One turn moves each row of this set onto another row. After a few examples, where does it send each row asked below?
Geka: [-65 -23 -37  -3  -6   1  12 -15  -6  30 -23  -4 -53  24  22  43  -2  15
 -24]
Kobi: [-62 -24 -27 -12  23  20  -8 -26 -18  10 -29   0 -49  23  32  47 -15  19
  -3]
volu: [ 14  -5 -42  14  14   1   4   7  -5  18 -26  42 -52  14  -6   2 -36   5
  -9]
dibik: [-64 -37 -23 -31  -1 -11 -12  12   1  25   9  32  15  -1  -2  32 -20   1
 -19]
dugim: [-37 -11 -13 -30  27 -16  -2  41  15   1 -24  16  20  21  -8  27   2  16
   5]
Ganu: [-24 -10 -24 -27  27  10   9 -37  -9   5 -48  -7 -61   6  26  46 -15  16
   1]
dom: [-10 -43 -34 -24   8 -32   7  27  14  30  -1  35 -21 -14 -20   9  -5  15
   6]
daf: [-25 -21 -10 -15  42  -2  -3  39   9  -2 -33  14  -5 -12  10 -13  11   6
   6]
Zipel: [-55 -28 -29 -18  -9 -31  10  10  -1  15   4  16   7 -14   2  20   2   0
 -40]
buru: [-48 -20 -42 -26  55   4 -11   2  27   6 -29  49   1 -28 -13  26 -26   7
   1]
ruzim: [-61 -44 -36 -17  32 -18  -3  24  26   8   8  35 -20 -20 -12  11 -21  -2
   3]
kab: [-12 -18 -18   5  24 -24  35  -1  -6  -1 -17 -29 -50  33   7  26 -29  12
 -16]
sevet: [-16  10 -22  -9  48   6  -4 -11  28   4 -33  19 -12  20  28 -35 -36   3
 -27]
duba: [-27 -22 -34 -14  46 -29  10  -1  15  -9 -20  15  -2 -32  11 -15  11  18
 -22]
siz: [-39 -12 -39 -29  30 -45  10   1  21  -6 -11  18  24   0  -6  25   1  28
 -23]
lum: [-19  -1 -22 -20   9 -29   2   3  27  13   1  13  -2  60  10  -8 -37  14
 -25]
pon: [-43  -4 -36  24  46  18  12 -15 -13  13 -47  -3 -16  28  18  30 -25  24
 -37]
soki: [-38 -28  -3 -44  35  20 -24  10  -6   5 -19  30   4 -16   8  25 -31  -7
  13]
gigum: [-24 -18 -14 -47  18   1  14 -39  28  37 -39 -13 -59   3  31   9 -17   7
  -7]
Bisek: [-25 -24 -34 -33  -9 -33  18  -5  15  34  -9  25  -5 -35  -7  12  -6  -2
 -36]
lilu: [-54 -20 -31 -35  -1  -7  16 -37  33  53 -26  -6 -43  14  27  17 -12  12
 -32]
nav: [-22 -45 -21  -6  41  25  -5 -17   9  59 -20  11 -36  20  19 -10 -49  17
  -8]
Zul: [  3 -18 -40 -33  31 -10  -1   5  14  28 -38  48   0 -22 -21  24  -9  25
   5]
kulo: [ -1 -11 -18 -31   4 -26  23   2   2  12 -30  10 -13 -40   2   6   6  -5
 -27]
Givud: [-10  12 -42   3  29  15  -5   4   4   6 -36  48 -30  27 -12  32 -53   3
  -5]
dige: [  2 -15 -26   7  38  -3  16 -20 -28   9 -35 -11 -25  35  16  29 -24  38
 -17]
Mog: [-38 -24 -22 -12  21  20   8   1  32  70 -31   9 -24  39  -1  18 -51   6
 -16]
givem: [-65 -28 -23 -36   8  11  -9 -31  15  50 -21   2 -25  38  32  30 -19  23
 -14]
fik: [  1   9 -35 -16  25 -25   7 -26  26  15 -19  20  -2  31  17 -23 -30  23
 -40]
kado: [-27  -8 -33 -18  -3  -9  29 -26   3  25 -42 -11 -66   6  15  42  -2  11
 -20]
dotib: [-36 -27  -6 -48  27  21 -11 -31  10  33 -33  -5 -42  26  37  22 -25  18
  11]
gare: [-57  -8 -28  21  33  -3  32   4   9   4 -29 -21 -41  26  10  26 -30  -3
 -36]
famum: [  2 -16 -12 -46  26  -2   6  -8   8  13 -36  23 -16 -49   2   6 -16 -10
  -5]
kozum: [-29 -19 -30 -30  27 -13  24 -28  46  48 -18   0 -30  27  -8  29 -63   8
 -21]
fir: [-14 -39 -29 -24  47  -8  10 -47  24  37  -8   2 -42   9  12   1 -61  18
 -14]
doku: [-64 -25 -12 -28  24   5 -19  12 -13  -6  -7  23  20   0  11  36 -18   1
  -9]
Boses: [-36   1  -9 -12  32   3  -8  18  29   3 -12  12 -13  50  21 -21 -42  -5
 -11]
Nisid: [-43  -2 -54   8  28  -7  -2  -9  12  -8  -3  44 -33  24  -9  31 -61   0
 -20]
bobul: [-10  -8  -1 -42  37   9  -7   4 -11 -10 -42  17   0 -27  10  23 -14  -4
   4]
zisar: [-19 -18 -54  19  13 -21   8  -5   2   4   7  37 -54  11  -3   1 -44   2
 -23]

Zipel goes to famum
Mog goes to kab
dom goes to daf
And these:
zisar goes to sevet
givem goes to kado

